Some points:
tensor([ 1.3, -1.6,  2.6, -1.3, -0.3, -0.5,  0.5, -1.5,  1.3, -1.2,  2.1, -1.1,  1.0,  0.6,  0.2, -0.7, -1.0,  0.3,  2.7,  0.0,  0.6, -1.1, -0.4,  1.3])
tensor([-0.7, -0.5,  0.8,  1.2,  0.1, -1.7, -0.5,  0.6,  1.2,  0.6, -1.5,  1.0, -0.8, -1.0,  0.4,  0.7,  0.7,  2.3,  1.4,  0.3, -1.6, -1.4, -0.9,  0.3])
tensor([-1.1,  0.9,  1.2,  1.2,  0.6,  0.9, -0.1, -0.7,  0.9, -0.5,  1.1,  0.4,  0.5,  2.5, -0.5,  0.7, -0.2,  0.0, -0.4, -0.1,  1.0, -1.3,  0.5, -0.6])
tensor([ 1.7, -1.4, -0.4, -0.3,  0.4,  1.2, -1.5,  0.3,  0.8,  1.6,  1.5,  1.2, -0.9, -0.8, -1.3, -2.1, -1.1, -0.1,  0.2, -0.3,  1.2,  1.7,  0.1,  0.7])
tensor([ 0.3,  0.3, -1.4,  0.3,  0.8, -0.2, -0.1, -1.8,  1.6, -1.0, -1.1, -0.5, -0.7,  0.3,  0.4,  0.9,  0.0, -0.5,  0.0, -1.8,  0.5,  1.6, -1.3,  0.2])
tensor([ 0.3, -0.4, -0.8, -1.2,  0.2,  0.8, -1.2,  0.2,  2.4,  0.5, -0.6,  0.2,  0.8, -0.3, -0.3, -0.3, -0.4, -0.2, -1.4,  0.7, -0.3, -2.1,  0.2, -0.4])
tensor([ 1.6, -0.6, -1.2,  0.4, -0.5,  0.1,  1.4, -1.3,  0.8, -0.6,  1.0,  0.4,  0.0, -0.3,  1.6, -0.1,  1.8,  0.2,  0.0,  0.2, -0.3,  0.2,  1.4, -1.6])
tensor([ 0.5,  1.1, -0.3, -1.4, -2.5, -0.1, -1.7, -0.1,  0.6,  0.1, -0.3, -0.1,  0.3, -0.4,  0.2,  2.6, -0.6,  0.5,  0.5, -0.1, -0.9,  0.3,  1.3, -0.7])
tensor([ 0.5, -1.4, -1.4, -0.4,  0.0,  1.0, -0.7, -0.7,  0.5, -1.0,  0.5,  0.7,  0.9,  0.2, -1.2,  0.6,  0.0, -1.0, -1.8,  0.5, -1.4, -0.2, -0.5,  0.0])
tensor([ 0.1,  0.9, -0.7,  0.3, -0.2,  0.9,  0.9, -0.5,  0.0,  0.1,  1.0, -1.1, -1.2, -0.1,  0.7,  0.1, -0.6, -2.2, -0.9, -0.6,  1.2, -1.6, -2.3,  1.2])
tensor([ 0.3, -1.8, -0.6,  1.7, -0.4, -0.5, -0.4,  1.4, -0.3,  1.4, -0.2, -0.8,  0.4,  0.9,  0.1, -0.7, -0.8, -0.2,  0.5,  1.9,  0.3, -1.3,  0.8,  1.1])
tensor([ 0.6,  0.7,  0.1,  0.0, -0.4,  1.2,  0.2,  0.3,  0.4, -0.2, -1.8,  2.5,  1.8,  0.0,  0.2, -1.0,  0.0, -1.0,  1.1,  0.9, -1.2,  0.3, -0.8, -0.4])
tensor([-1.8,  0.2,  0.1,  1.0, -2.5,  0.1, -0.4,  1.2,  0.0, -0.1,  0.0,  0.4, -0.9, -0.6, -0.3,  0.4, -0.8, -1.4,  0.7,  0.8,  1.0, -0.5,  1.4,  0.6])
tensor([ 0.8,  0.5,  0.3,  2.1,  0.5,  0.4, -0.2, -1.4,  0.1, -1.6,  0.7, -0.7,  1.1, -0.1, -0.6,  0.2, -0.3,  1.1,  0.5,  1.0,  0.0,  0.5,  2.3, -0.8])
tensor([ 0.8, -0.3, -0.6, -1.2,  0.2,  1.0,  0.5, -0.3, -0.1,  0.5, -1.4, -2.9,  0.9, -0.6,  0.3,  0.4,  0.0, -0.7,  1.6, -0.6, -1.4,  0.4, -0.5, -0.8])
tensor([ 0.4,  0.7,  0.0,  1.0,  0.2,  1.8,  0.4,  0.3, -0.3,  0.4, -0.8, -1.5, -0.1, -0.7, -0.3, -1.1, -0.1, -0.7,  1.3, -0.5, -1.2, -1.8,  0.7,  1.3])
tensor([-1.0,  0.2, -0.6, -2.3,  0.3, -0.8,  1.1, -0.5, -1.5,  1.3, -1.2, -1.1,  0.2, -0.7, -0.4, -0.6,  0.0,  0.5,  0.9, -0.6,  0.4, -0.1,  0.7,  0.4])
tensor([-0.4,  0.6, -0.3, -0.7,  0.8,  1.0,  1.4,  0.7,  0.0,  0.2,  1.3,  0.3, -0.6, -0.3,  0.7,  1.0, -0.6,  0.3, -0.2,  0.7, -1.2,  2.0,  0.4, -1.5])
tensor([ 1.6,  0.0,  0.2, -1.0, -0.4, -0.8, -0.8,  1.3,  0.4, -1.1,  0.3, -0.2, -2.5,  0.3,  1.5, -0.9,  2.0,  0.5, -0.1, -0.8,  0.3, -0.5, -0.4, -0.2])
tensor([-0.3,  2.0,  0.6,  0.0, -0.3, -0.8, -0.6, -0.6, -1.3, -1.5, -0.8, -0.7, -1.2,  2.4, -2.1, -2.3,  0.4, -0.5,  0.4,  0.8, -0.6,  1.2, -1.1, -0.2])
tensor([-0.7,  0.2,  0.2, -0.2,  0.1, -2.3,  1.1,  0.2,  1.6,  1.4,  1.2, -1.0,  0.7,  0.0, -1.1, -0.6,  0.7, -0.3, -1.0, -0.4, -0.7,  1.1,  0.9,  1.2])
tensor([ 0.4,  0.5, -0.6,  0.6,  2.3, -0.6, -1.0, -1.4, -1.4,  2.2,  0.6, -1.2,  0.8,  1.4,  1.3, -0.9,  0.0,  1.3, -0.4,  1.0,  0.3, -0.5,  0.0, -0.5])
tensor([-0.4, -2.6,  1.8,  0.0,  0.0, -0.3,  0.6, -0.1,  0.2, -0.1, -1.3, -0.2,  0.2,  1.4,  0.3,  0.2,  1.1,  0.7, -1.7, -0.9, -0.4, -1.3,  0.6,  0.5])
tensor([-0.2,  0.4, -0.8, -0.6,  0.3,  1.7,  1.3, -1.1,  0.7, -0.4, -1.4,  1.1, -0.7,  1.2,  0.1, -0.7,  0.7,  1.1,  2.1,  0.8,  1.1, -1.1,  0.1,  0.2])
tensor([-1.6, -0.6,  0.3, -0.2,  0.6, -0.6,  1.6,  0.1,  0.7, -1.6, -1.5,  0.0, -0.1, -0.7,  0.5, -1.0,  0.8, -1.6, -1.0,  1.9, -0.1,  0.4,  1.9,  0.9])
tensor([-1.6, -0.5,  0.8,  0.8,  1.1, -0.3,  0.3, -1.5,  0.9,  1.3,  0.1,  1.4,  0.1, -1.5, -2.3,  0.4,  1.5,  0.0, -0.2, -0.4, -0.4, -0.8, -1.3,  1.2])
tensor([-0.7,  1.2,  1.9, -0.6, -0.7,  0.3, -0.3,  0.7,  0.6,  1.6,  0.3, -0.2, -1.5,  1.0,  0.8, -0.1,  0.4, -1.7, -0.6, -0.8, -0.7, -1.4,  1.3, -1.2])
tensor([ 0.6, -1.1,  1.1,  0.0,  0.1,  0.0,  0.9,  0.1, -1.2,  0.6, -0.2, -0.6, -1.1,  0.9, -1.9,  2.9, -0.8,  0.0, -0.1,  0.9,  0.5,  1.0, -0.1,  0.4])
tensor([ 1.1, -0.2, -0.1,  0.2, -0.3,  0.5,  2.5,  0.5, -0.8,  0.4, -1.0,  0.3, -1.9, -0.2,  0.2,  0.1, -2.2,  2.1, -1.4, -0.1,  1.1,  0.1, -1.2, -1.3])
tensor([-1.3, -1.1, -0.3,  0.0, -0.7,  0.5, -1.0,  0.2, -0.6, -1.2, -1.3, -0.2,  1.6, -0.2, -0.5, -0.6,  0.0,  1.0, -0.8, -1.3,  2.3, -1.5,  0.1, -0.8])
tensor([ 0.5, -0.6,  0.3, -0.5, -0.1, -2.2, -0.4, -0.5, -2.9, -1.1,  0.6,  1.5,  0.7, -0.5,  0.1,  0.2, -0.7, -1.2,  1.2,  0.8, -0.7, -0.7, -0.5,  0.3])
tensor([-0.3,  1.6, -0.2,  0.6, -0.9,  0.9,  0.8,  0.1, -1.5,  1.1, -0.1, -0.3,  2.1,  0.0,  1.3,  0.3, -1.0,  1.6, -1.2,  0.6, -0.6, -0.1,  0.0,  1.7])
tensor([-1.3, -1.8, -1.9,  0.4,  0.2,  0.4,  1.1,  1.7, -0.8, -1.4,  1.7,  1.4,  0.3,  0.7,  0.8, -1.2, -0.4,  0.7,  0.7, -2.6, -1.2,  0.9,  0.3,  1.0])
tensor([-1.0, -1.2,  0.1, -1.0, -1.0, -0.6, -0.1, -2.7, -0.8, -0.7,  0.8, -0.3, -1.0, -1.6,  2.0,  0.0, -0.1,  0.0, -0.5,  0.8, -0.8, -0.7, -0.5,  0.0])
tensor([ 1.7,  1.1, -1.1, -1.8,  1.2,  0.9, -0.9, -0.2, -1.0, -0.9,  0.5,  1.1, -0.7, -0.3, -0.3,  1.8,  2.2,  1.0, -0.4, -0.1,  1.4, -0.4,  1.7,  2.6])
tensor([ 1.7,  0.6, -0.6,  1.7, -2.2, -2.0,  0.2,  0.1,  1.4, -0.7, -0.3, -0.4,  1.2,  0.0, -0.2, -0.7,  1.1,  0.4, -0.6,  0.0,  1.0,  0.7, -1.8,  0.2])
There is one direction along which these points spread out most. Take the direction at right angles to it along which they spread out most. Then take the direction at right angles to both along which they spread out most. Go by this last direction. Where along it does each point below lie, from 0 to 99? 50 is the average, and the first point above lies past it. One standard deviation of the points above along it is 16.
tensor([-1.1, -0.2,  0.5,  0.8,  0.1,  0.3, -1.0,  0.5, -0.4,  1.2, -0.8, -0.7, -0.1, -0.9,  1.2, -0.2,  1.3,  0.0,  0.8,  0.3,  0.7,  1.9,  0.3,  0.4]) 49
tensor([ 0.4, -0.2,  0.2,  0.2,  2.2, -1.2, -0.7,  0.3, -0.5, -0.9, -0.5, -0.3,  0.7, -0.8,  1.1, -0.2, -1.6, -1.7, -0.8,  0.7,  1.6, -0.1,  0.0, -0.9]) 59
tensor([ 0.2,  0.6, -0.8, -0.9,  0.7, -1.3, -0.4, -0.4, -0.2,  0.9,  0.0,  0.9, -0.6, -0.8, -1.4, -1.5, -0.5,  0.5,  0.0,  0.2, -1.1, -1.7,  0.9, -1.8]) 47
tensor([-1.1, -1.7,  0.5, -1.4,  0.2,  1.3,  0.5,  1.3, -1.1,  0.8,  0.5, -0.7,  1.3,  0.0, -0.5,  0.6,  2.8,  0.3,  0.2,  1.3,  1.8,  1.1, -1.0, -2.4]) 47
tensor([-0.7, -1.9, -1.5,  0.3, -0.5, -1.2, -0.5, -1.9,  0.6,  1.2, -1.5,  0.5, -0.3,  1.8,  0.2,  0.7, -1.3, -0.8,  1.0, -0.4,  0.5,  0.5,  0.3, -0.6]) 54
tensor([ 0.9,  0.5,  2.5, -0.1, -0.6,  0.1, -0.2, -1.0, -1.4,  1.2, -0.7,  2.1,  1.9,  0.0,  1.2, -0.8,  0.0, -0.4, -0.7, -2.3,  0.4,  0.8,  0.1, -0.4]) 54
tensor([-1.9,  1.7, -0.5, -0.5,  2.1, -1.4, -0.4,  1.5,  1.1, -0.5,  0.8,  0.6,  1.1,  0.6,  1.2,  1.0, -0.4,  0.3,  1.1, -0.1,  0.3, -0.5, -1.1,  0.0]) 49
tensor([ 1.0, -0.3,  0.8, -0.5,  0.0,  0.5, -0.5,  1.2, -0.5,  0.2, -0.5,  0.6,  0.4,  0.7,  1.1,  1.1,  0.3,  0.3, -0.2,  1.7, -1.2,  0.7, -1.8,  0.7]) 50
tensor([ 0.9,  1.0,  1.0, -0.1,  0.1, -0.9,  2.7,  0.9,  0.9,  0.3,  0.7,  0.7,  0.8, -1.7, -0.8,  0.1, -0.2,  0.1,  0.6,  0.5,  1.8, -0.9, -0.5, -0.5]) 56
tensor([-1.4,  0.2,  0.7, -2.1, -0.7, -0.2, -0.9,  1.0,  1.2, -1.2, -0.5, -1.2,  0.5,  0.0, -1.2, -0.8, -1.9,  2.1, -1.1,  0.2,  0.1,  0.6, -0.2,  0.3]) 50
tensor([ 1.3, -0.7,  0.1,  0.7,  1.8, -0.1,  0.1,  1.5, -0.8, -0.9, -0.7, -0.9,  0.7,  0.1, -1.1,  1.4, -0.3, -0.6,  0.5, -2.3, -0.8, -0.4,  1.0, -0.5]) 50
tensor([-0.6, -0.4,  2.3,  1.5,  1.4,  1.5, -0.9, -0.8,  0.5, -1.0, -0.4, -0.1, -0.7, -2.5,  1.1, -0.7, -0.9,  0.5,  0.0,  0.3, -0.4,  0.5,  0.1, -0.5]) 48
tensor([-0.9,  0.6, -1.0,  1.4, -1.3,  0.2, -1.0, -0.1, -0.7, -0.1,  1.7, -1.3,  0.0, -1.0, -1.1, -0.1,  1.0,  0.1,  0.2, -0.3,  0.0, -1.3, -0.8, -0.9]) 53
